Each path below is one point turned by a fixed rotation once a step. After each direction that follows a path, write how fast that rotation turns it, in deg/step (0 if it stays still).
Each turn is a multiple of 5 degrees from 10 to 175, or 0.
Each row of a path follows its step; steps can be skipped.
Path 1:
step 0: [-11.6 -13.7  17.4  -5.1  -7.9  -9.3  -5.2   3.4  15.6  18.3  25.6   2.2
  -6.9 -11.3   5.9  25.5  -7.5 -32.4  17.4  -7.6  -3.6  38.5  -9.3   2.0
  15.0  -5.7  -1.7   0.6   6.4 -31.8  62.2 -11.4 -10.0   1.5  -5.2]
step 1: [ 15.7   2.4  15.0 -22.3  -3.3  16.4 -15.2   8.3  20.0   6.7   3.2   0.7
 -12.7 -36.0 -22.4  -9.2  38.4 -19.3  -2.8  25.9 -25.2 -18.7  -2.5   5.4
 -25.9  28.8  13.0  -0.6  14.3 -15.8  16.5  29.7   6.5  13.4 -15.8]
step 2: [  5.9 -14.5 -39.3 -42.8  29.0  22.4  13.8 -22.0   6.0  -4.7  -2.8   4.2
  27.7 -27.9 -10.8  17.6   7.8   3.6   9.1  18.0   0.9  -1.7  -5.0   2.5
  13.8   3.3  -2.4  21.2   6.7  -3.0 -21.1 -30.1  11.7   4.2 -31.0]
step 3: [ 13.5 -16.6 -22.4   4.0  19.1  25.1 -29.2  -1.1  12.6 -14.7 -15.4 -10.6
  -2.3 -16.9  12.1 -28.8 -13.8 -16.3   3.9 -23.7 -13.7 -13.7 -22.5  29.3
   7.0 -24.2 -18.9   2.2 -20.8  40.4   8.0  -8.4   0.5 -22.2   2.9]
step 4: [ -4.3 -16.3 -25.5 -20.0 -26.0   7.3 -17.1  -1.5   2.9   0.1 -10.0  19.0
 -18.6 -10.6 -21.6 -21.5 -35.2  -0.2   6.1 -45.3  15.2  20.9  -2.2 -21.4
   0.0 -11.3  10.8  -5.9  16.6   9.7  -3.9  13.7  -5.6  33.0  25.6]
step 5: [  3.7  -4.5  -4.4  17.0  10.8 -22.7  17.7  -2.8  10.0 -21.6  21.0  -9.0
 -29.6   0.9 -17.7 -15.6  -4.0 -15.3   4.4  19.3  20.1   1.0 -18.3 -40.9
 -14.6 -20.1 -23.1 -38.5  18.7   4.9  -1.8  13.6 -18.8  14.9 -25.9]
step 6: [ -2.0 -17.9  19.8   0.3   0.9 -22.1  -7.8  -2.2 -10.1 -38.8  -8.7  -1.8
  17.1  21.0 -25.8   3.7   8.7   2.5  -3.7  36.2 -30.5 -10.8  -1.6 -26.0
  33.2  -3.1 -14.5  25.5  30.6  13.3  -6.7  16.2  10.6   4.4  17.4]
step 7: [ 19.2   2.1  34.4 -23.1   8.8  10.9  16.4 -12.9  -0.5  -8.5   1.4 -22.1
  10.9   1.0   7.5  -2.3  -1.2  44.3  10.6 -24.5 -13.4   0.2  10.5 -42.3
   3.7 -20.3 -16.1  14.0 -29.7  -9.3  12.2   4.0  15.4 -29.7   0.0]
step 8: [ 15.3  10.9 -16.6  -9.8 -30.2  -3.9 -10.1  16.2 -19.7  -2.4  11.0 -38.8
 -16.9  12.8  -7.9  14.5 -27.8  20.3  -6.3  -7.2 -24.3  26.0 -11.1  24.6
 -20.3  25.4 -33.7  -8.7  -8.7  -9.9  10.5  -4.2  28.0  -2.3   9.3]
step 9: [ -5.9  27.9 -20.7  -5.8   1.7 -14.7   6.4  21.9  -6.6   0.0   1.2 -13.6
  27.5  12.7 -35.6 -16.8 -12.0   0.2 -16.3   2.8  -1.1 -23.8   3.9  -2.8
 -34.8  10.3  31.6 -22.6 -36.9  -1.2 -29.1  13.0   9.9  16.0  -1.7]
[ -5.0  -0.7  13.5  -3.0   0.2   5.9  -0.1  -6.0   4.7   3.3  -1.6   3.3
  -0.8  -2.1   0.4   0.8 -13.2   3.9  -9.7  -2.1  -6.6  -0.8   2.2   2.1
   8.2   0.3  -7.3   7.6  -4.3   9.9  -6.5  -7.0  -7.3  -7.6  -3.7]  90
[  8.6   1.2   1.5  -9.4  -6.6  -7.0  -0.1  -7.9  10.1   3.1  -1.3  -6.6
 -18.2  -0.2  -2.5  -1.7   0.1  -0.4  -3.9  -2.3   6.7   5.3   7.0   4.2
  -3.4  10.1  -2.1  -2.1   0.9  -5.7  -5.0   4.6  -2.9   1.9  -0.5]  100
[  1.6  -3.7   5.9   3.4   5.8  -5.3   0.6   5.5  -7.9   9.9  11.3  -0.2
   2.8   2.4   7.7   4.4  -1.9  -2.3  -5.2   0.2   0.9  -6.9   7.9   1.1
  -0.4   5.8  -5.9  -2.0 -10.6  -8.3  -7.4  -0.9   1.8   6.3  12.4]  25
[  0.2  -9.7   6.5   5.1  -0.9   0.7   8.5  -1.7  -0.5   8.0   5.3  -1.7
  -0.5  10.3   4.0 -10.7  -6.4  -5.9   6.3   4.9   3.0   8.2  -4.7   0.1
   5.7  -3.3   8.7  -1.3   5.8   6.2  -4.9  10.5  -5.9   4.4   0.7]  60
[ -3.5  -1.7   1.8  -4.4  -5.7  -0.8   5.1   9.0  10.6   1.4   4.2  -2.2
   7.2   0.2  -6.8   5.5   0.4   4.3  11.8 -12.1   5.8  -8.1   8.4  -4.0
  -0.5  -3.0   5.7   8.8   2.0   0.2  -9.7  -0.9  -1.0   4.8  -4.0]  145
Path 2:
step 0: [  7.7 -21.1  -6.3 -14.0   1.2   2.7  -4.5   7.4 -28.1 -17.7 -33.5  15.3
 -12.1  -2.0  33.4   7.5   8.7  10.8 -32.9 -24.9  -4.7 -19.7  -0.7  -2.7
 -17.8 -19.0   7.0 -13.8   7.4  -8.1  15.3 -41.5 -13.1   7.9  13.5]
step 1: [ -8.0 -22.4 -16.0  11.2  -5.3  27.3  18.2 -16.6  -5.9 -11.6  -3.8  40.0
  -7.2 -11.5  35.8   4.5  29.5 -19.3 -15.7   8.6  -4.4  -8.4  32.9  -8.2
  11.4  -5.3  -0.1  15.2  -6.0  14.7   3.4 -18.6  10.1  -9.0  26.7]
step 2: [  8.7 -20.5  29.3   7.1   3.2 -11.1   9.4  10.8 -28.3  17.6 -15.1  11.1
 -27.0 -22.4  11.1  17.3  37.5 -18.0   0.8  -3.1   6.5  -4.5 -12.1   7.0
  -3.1 -24.2   5.4  17.1 -22.9  -6.2  14.8 -34.1  11.0 -19.3   9.2]
step 3: [ 11.7  -6.5  21.3   5.4   8.7   1.8 -12.3  23.8   9.8 -14.6 -15.5   0.9
 -22.9  -2.9  52.6  -8.0  13.3 -19.6 -12.8  -9.8   1.7   5.6  42.3  -5.9
  17.6 -24.4  17.7  -4.9 -19.1 -15.8  17.5  -2.1   2.7  -6.4   5.1]
step 4: [-13.0  16.2  29.1  27.0  26.2  14.0   2.0  11.8 -13.3  -5.7   3.8  40.6
 -23.7  -9.0   4.9 -13.2   7.5 -14.8   3.7  -4.3   2.8  -6.4   1.4  -3.8
   7.1 -33.9  23.3  -1.3   8.3   6.0   7.3 -27.4 -21.3   6.1  33.2]
step 5: [-21.1   6.2  -3.8  19.2  11.9  -4.2  -0.8  35.5 -17.9   3.1  -9.1   8.5
 -18.4  11.3  -6.6   2.4   3.8 -22.5 -33.2 -16.9   1.9  -6.0  21.3 -28.4
  10.6   4.0  -5.0  -4.0 -31.9   1.9  33.5 -35.0  11.7  -2.9  14.2]
step 6: [ 22.4  -2.1  29.1  30.0   8.1   8.8   9.1   8.5 -12.7  -5.3  10.0  23.8
  11.8 -17.6 -10.0 -25.5  22.4 -37.5   1.0  -5.1   6.5   4.7  30.8 -18.7
  19.7  -9.1  -4.7  -0.4  11.3  -0.4  17.3 -25.3  21.5  -0.2 -16.3]
step 7: [  0.0 -19.8  49.6  13.9  15.0  -4.0 -13.2  34.3   1.3 -15.3 -10.4  15.6
   5.9   4.0  -3.4   5.2 -22.5 -22.3 -16.7 -16.3   7.8 -32.1   0.9   1.1
  -8.5   2.1   1.7  -4.0  -0.1 -22.9   0.0 -38.5   2.6 -11.0  -0.1]
step 8: [  1.2  13.8  11.4  28.3   8.1  23.6   3.0 -10.9  24.4 -26.4 -15.4  15.1
  15.2 -15.5   8.8 -19.5 -18.1  -1.6 -13.9 -27.7 -17.5 -14.0  34.0  -4.5
  -1.8 -11.3 -21.7  -9.4 -17.0   8.9  14.3 -34.7   7.2  -5.7  12.2]
step 9: [  8.7  -8.0  21.2  10.0  -0.4   5.2  22.1 -11.9 -34.0  -9.8  -4.3   3.3
   7.1 -15.9  -8.8  23.5   7.3 -10.9 -24.8 -30.4  -5.0 -17.2   2.4 -17.7
  -6.2 -13.1 -20.8  -6.2  18.1  -0.6   6.2 -47.7 -19.2  13.1  10.8]
[-3.9  7.7 -4.1 -4.1  5.6  5.7 -0.1  8.1 -0.8 14.2  7.6  7.4 -4.2 -1.4
 -1.6  5.7 -7.3 -1.4  8.9 -9.4  2.1  2.6  5.5 -4.6  6.8 -5.0  7.7 -0.5
  1.1 -9.7  4.4  3.1  5.1 -3.3 -3.1]  35
[ -6.1   5.2 -10.6  -5.8  -2.7   3.9   3.9  -0.6 -10.6   9.3   1.1   4.5
  -4.0   1.2  -1.3  -6.0   1.9  -1.0 -12.9   7.2   1.1   6.3   1.5  -1.0
   0.7   8.8  -3.5  -7.3   9.7   2.8   1.6  -9.7  -0.4   7.2   2.3]  80
[-3.6  8.3  0.5 16.8  7.3 -6.6 -3.9  7.7 -2.9  2.6 12.1 -3.5  4.8 11.5
  2.0 -4.0  6.9 -3.6 -3.7  4.0 -6.6 -2.4 -1.0  1.0 -4.7 -3.7  2.9 -8.3
 -0.1  1.9 -2.4  1.9  3.2 -2.2 -5.1]  35
[ -9.4   2.7  -3.0   0.6   1.7  -0.5   6.2   5.4  -5.4   4.3   2.8  -5.0
   4.9  -0.2   0.8   0.8  -0.6   8.3   5.3   0.7  -6.1  -8.0   2.2  -2.6
   8.6  -3.8 -14.4  13.1  -2.4  11.3   1.0  -3.0  -0.7  -4.3   8.3]  100
[  3.1   5.4  -7.9   1.5  -9.7  10.9   1.5   3.8  -2.4   0.1  -8.0  -8.3
  -2.4   8.7  -5.4  -1.0  -5.1  -7.0   0.8  -2.3  -1.1   3.0  -6.8   7.3
   5.3  -1.4   3.3   3.4   4.2   6.8  -8.5   5.3  -5.8 -10.3  -8.1]  0
[  4.4   2.4  -9.5  -0.1  -1.5  -0.3  -8.6   7.6   3.5   5.1  -9.1  -6.8
  -3.1  -6.7  -3.5 -10.0  -0.4  10.3  -1.8  -2.6  -0.8  -1.1  -4.5   2.8
  -8.6  -3.1  -0.3  -3.5 -10.0   1.4  11.6  -5.0   9.2  -4.1  -1.3]  135
[ 10.3  -9.5   0.6  -4.8  -8.3  -3.1  -9.7  13.1  -3.8   2.7   2.6  -3.3
   6.4  -3.0   3.9  -6.3   2.2   1.6  -0.9  -0.6  -1.5  -1.9   3.0  -3.8
   7.0 -10.3  -2.5  -1.9  12.2  -2.5  -0.5   4.3  -6.1   8.2  -1.7]  110
Path 3:
step 0: [ 31.2  16.0 -12.1  -2.7  -1.3  -6.7  17.2  -4.1  -6.2   8.8 -22.0 -25.8
  33.1 -26.5  -0.4 -15.0   2.0 -12.0 -28.2  -3.9  27.1  -2.2  -6.3  -2.0
  -1.5  26.4  -5.1  -9.3  13.5 -34.5  -2.2   8.6  22.6 -20.8  16.0]
step 1: [  5.8  -5.6 -20.1   3.5  -3.8   2.1   6.8 -21.9 -29.6  35.8 -20.3 -32.6
  17.7 -13.4  -9.3 -15.8  24.3  -7.6 -16.2   7.8  14.6  12.9  21.5 -32.0
  10.6  21.1 -17.9   1.9  13.6  -2.0  22.4   4.8   5.6 -11.4   7.3]
step 2: [ 15.0  -4.5 -35.4  12.8   4.7   3.6  -1.6 -22.6 -25.2  24.9   2.4  -1.6
  11.2  -0.8   8.3 -27.3 -30.5 -13.5   1.9   8.9  -3.4  20.1   2.4 -36.5
  44.7  15.7 -20.8  -1.3   5.5   9.5   7.3  -1.1  -0.1  -6.7   3.8]
step 3: [  7.2  10.2 -25.6   9.7  16.2 -10.2 -14.6 -23.5  -9.9  30.5  -8.1   5.6
  -1.8   0.7 -17.3  -1.2 -32.5 -38.0   0.9 -11.3   2.1  34.8   1.5 -25.3
  11.8   0.5   6.2  -8.8  -5.9  13.6 -34.1  17.7   5.6  11.6   6.8]
step 4: [  8.1  10.0  -0.8   0.9   4.8 -24.8  23.8  -6.6   6.5  25.5  -8.3  -2.9
   7.7   5.3   7.4  -4.1 -16.2 -31.9  -9.6  10.3  -3.3  23.2   9.3  -6.3
   8.6  23.8  45.2 -31.2 -22.9  11.4 -17.1  27.0 -15.1  10.1  -4.1]
step 5: [ 21.5   0.5  -5.9  -9.2   8.2 -33.6  35.8 -13.0   9.9  30.8  -9.9  -0.8
   6.0   9.8 -15.7 -34.9  -6.8   3.6 -11.2   4.0  21.6  -9.3  18.8  25.6
  11.3   5.3  23.8 -30.9 -10.9   6.3  -6.7  12.7  15.9   8.5   7.0]
step 6: [ 18.6 -14.4 -13.3   1.2 -18.5 -11.1  12.8 -33.3 -10.9  25.4 -16.2 -11.2
 -29.3  13.4 -15.6 -16.1 -13.4  12.7 -20.0   0.4  15.9 -35.9  23.3  -0.2
   2.3   8.7  19.8 -19.0  12.1  -5.7   4.2  22.7   7.6 -22.4  -6.6]
step 7: [ 11.1   7.7 -31.2 -13.4  -2.2  27.1  12.9 -46.2   5.1   6.6 -13.5   9.5
   4.5 -12.9   0.7 -11.4 -27.3   7.3   2.8   7.1  24.3 -21.0   9.8 -16.7
   8.2   7.2  15.9  -8.8  40.4 -15.5   0.5  17.0  -2.3 -12.9  -9.8]
step 8: [ 21.3  19.1 -11.9  -8.2  -3.8  25.5  11.9 -28.0  -4.0  17.0   2.1  23.0
  22.0  -8.7  -2.9   5.0  -3.0 -41.1 -10.7  -2.2   4.1  -1.1  27.4 -24.9
 -11.6   6.6 -10.9 -17.7  31.6 -13.9 -10.9   4.8  25.4 -10.6 -17.3]
step 9: [ 23.0  -5.9   1.0 -16.4 -10.7  -0.8  -2.2   1.3  -6.3  40.4  10.8  23.9
  15.9  -6.3   7.8  -3.9  14.9 -34.5  -6.5   0.1   8.4  26.4  14.5 -24.2
   7.0  13.2   6.0 -19.6  35.7  19.2  26.4  13.4   3.2   5.5 -20.1]
[-10.2  11.9   0.7   1.3   0.1  -6.7   0.2   2.3  -4.3   2.5  -1.2  -1.9
 -13.9   0.0   0.1  -5.6  -6.2  -8.2   1.8  10.0   3.4  -3.2   4.0   0.0
   3.5  -1.5  -3.2  -4.1  -8.2  -0.6  -0.8  -4.0  -8.5  10.8   8.8]  40
[-6.1  7.0  7.4  1.7  3.8  3.0 12.8 -3.5  0.7  3.4 -2.5 -3.9 10.7  3.6
  6.9  2.1 13.7  2.4  1.1  4.2 -2.8  5.0  9.8  0.1 -0.1 -0.1 -4.2 -8.9
 -5.6 -4.0  1.9 -3.3  6.2  6.5 -7.1]  95
[  2.1  -7.1  -0.3   3.1  -1.1   6.8  -0.5  -1.9  -1.2  -0.1  -8.6   9.3
   3.6  -7.6   7.8  10.3  -1.6  -0.9  -5.6   4.0   1.8  -0.1  12.3  -2.3
   3.5  -0.2 -14.0   1.6   6.8   4.5  -2.4  -2.6  -6.4  -0.2  11.5]  55
[-6.9 -4.5  4.4  1.3 -7.1 -1.7 -5.7 -0.8 -6.3  6.3 -6.6 -8.4 -9.9  3.0
  0.7 11.5  8.2 -1.5 -3.6  1.7 -3.4  3.2  4.6 -8.1 -7.8  2.8  8.9  2.0
  3.7  4.4  5.4  8.0 -8.5 -1.6 -6.3]  140
[ -8.8  -1.0  -0.8   5.4   2.0   8.7  -6.2  -7.9  -2.2   2.3  -0.1   1.1
 -10.4   5.4   6.9   5.7  -7.7  14.1   0.5  -7.5   6.6   1.8  -5.8  -4.3
  10.9  -1.1  -3.3  -7.3  -2.8  -2.9  -1.8   1.2   6.3   0.1  -4.0]  85
Path 4:
step 0: [ 30.3  -9.5  -6.5  -4.4   5.0  23.1   8.4   2.0  15.6 -34.1  29.3   2.4
  10.9  -5.7   6.3  -7.5  -9.5   0.2   7.1   7.7  35.6   8.2  -0.4  -9.5
   5.2  31.1  -2.2 -33.3  35.2  13.5   3.3   2.6 -10.0 -19.7  26.2]
step 1: [-33.4   5.4 -11.3  26.2   3.7  33.9 -11.0   4.6   5.5 -14.5  33.1   6.4
   1.4  13.1  -1.5   3.2  -5.4  17.9 -22.1  12.9  23.5  -6.9  20.4   6.5
   0.5  -5.6   1.7 -40.0 -17.7  -2.7  -3.1  -8.2  35.8 -16.4 -11.5]
step 2: [ 13.2 -33.9  -0.7  16.5  14.5  -0.8   3.6   9.2   2.7  13.3  36.7 -13.1
  10.7  34.4  -2.4   3.9  35.3  13.3 -21.9  20.2  -0.6   7.2 -10.3  18.8
   5.9   5.6  -1.1 -14.8  23.3   4.7 -20.1  35.0   5.1  -7.1  14.0]
step 3: [  2.6  -4.1  19.1  11.6  -8.8  31.8 -11.7 -12.1  27.9  -4.9  38.5  13.4
 -21.5  11.7   3.5  43.9  -7.3 -19.2  -6.7 -10.5 -24.0  -2.8  -5.0  29.7
   1.6 -22.1  -2.8 -12.3   3.7  22.2  12.4   7.6   7.3  -6.6  -8.8]
step 4: [ 22.1  -4.0  19.4  15.0   7.8  -4.2 -10.8 -50.6  -5.1 -35.5  44.4 -11.6
  22.5   1.3  11.6   8.4   6.8  15.3  11.5  -4.5   5.9   5.7  -4.7 -20.1
   2.1  -5.4  14.2  -6.0  23.2   6.2  -7.3  15.1 -12.9 -15.8  -5.8]
step 5: [  1.1  -3.9  11.3  10.8  -0.9  23.5  18.6  30.7  -2.8 -54.4  17.9   2.6
   5.9  -3.5  21.0  12.0 -26.5  -5.5   9.6  12.7   5.8  -2.2  14.9  13.5
  18.5   7.3   0.9 -16.5  16.5   2.8   6.0  -0.8  21.3 -34.1 -17.5]
step 6: [-26.3 -10.2 -11.0  18.1   4.2   2.4  -5.0  -9.7  -2.1 -27.3  15.0 -23.5
  15.1  25.0  -5.9  24.6  32.5  18.9   0.2  13.6  17.7   7.0  14.3   2.4
  19.6   7.5  16.3 -29.5  12.3  14.4 -14.7 -15.9  28.3  12.1  27.3]
step 7: [  3.4 -12.9   8.4   5.3 -14.7  16.5  18.9  10.9  -3.9   3.3  18.1   0.5
   8.6  36.4  -0.7  18.1  23.2  -4.0 -31.0 -20.8   0.9  10.2 -39.0  21.3
  20.7  -1.3 -14.1 -19.7   9.4   4.6  13.4   6.7  26.1 -27.5 -19.0]
step 8: [ 18.9  10.5  -9.4   8.4   7.7  21.3  -2.6 -35.6  12.1  -5.1  28.1   9.0
  -4.2   2.7   5.4  40.5   8.1 -13.8  -3.4 -17.4  22.1   2.0  -3.8  13.2
 -16.2  10.2   3.2 -34.0  42.0  12.4   9.5  13.7 -11.6  17.1  16.0]
step 9: [ -5.8 -14.1  -6.7  38.0  -9.1  32.7 -11.0 -20.2   4.2 -34.0  23.8  10.5
   6.5 -10.6  13.9  -7.8 -11.1  20.3  -3.7 -11.1  22.0  -8.5 -13.6  -6.7
   4.9 -13.0  -9.5 -16.5   0.7  -6.6  -2.3  23.5  -0.1 -31.3 -35.8]
[ -4.7   4.8   5.7   8.5 -10.8   0.4   6.1   4.4   1.3   4.9   0.4  -0.9
  -1.7  -4.4  -3.7   4.2  -9.1  -3.2  -6.0   5.8   2.5   2.5   3.5   4.3
   5.9  -8.7  -2.6  -2.5  -6.8  -3.5  14.0  -1.9   1.0  -1.6 -14.0]  175
[ -3.5  -1.2   2.7 -11.5  -6.9  -0.3  13.3  -8.2   6.8   7.1   2.5  -2.0
  -1.3   7.1  -1.3   1.6   8.2   2.9   5.5  -6.2  -7.9  -4.1   6.5   7.3
   4.9  -4.1  -8.2  -5.1  -2.2  -9.4  -2.0   4.0  -0.8   0.7   3.9]  80
[  2.4   4.2   4.1  -4.6   9.1   3.2   9.4  -6.8  -3.0   1.1   6.9   5.9
   3.8  -5.7  -1.5   3.2  -4.9   0.3  -0.7  -6.2  -1.1   1.6  -1.0 -14.7
  -9.7  -4.2 -10.8  -3.2   4.8   2.7   8.0  -7.9  -7.0  -4.9   0.5]  85
[ -9.0  -7.3  -1.8  -1.3  11.7   3.8   4.7   8.6  -4.0  -3.5  -2.8  -3.0
 -10.0  -8.4   0.9   4.0   6.1   5.8  -2.7  10.6  -2.4   3.6  -3.4  -5.5
   4.2 -11.7  -4.9  -3.9   1.9  -6.4  -6.3   1.5   2.5   5.7   0.6]  85
[-13.2  -0.7  10.0  -4.5  -1.4  -8.3  -2.7   4.1   0.9   1.8   1.3  -8.6
  -2.1   1.2   6.1  -4.8  -2.5   1.1   4.4   1.1   3.5 -12.7  -9.6   2.9
  -8.0   0.7  -0.3 -11.2   5.8   8.0   0.4  -0.9  -6.0   1.6  -5.2]  0
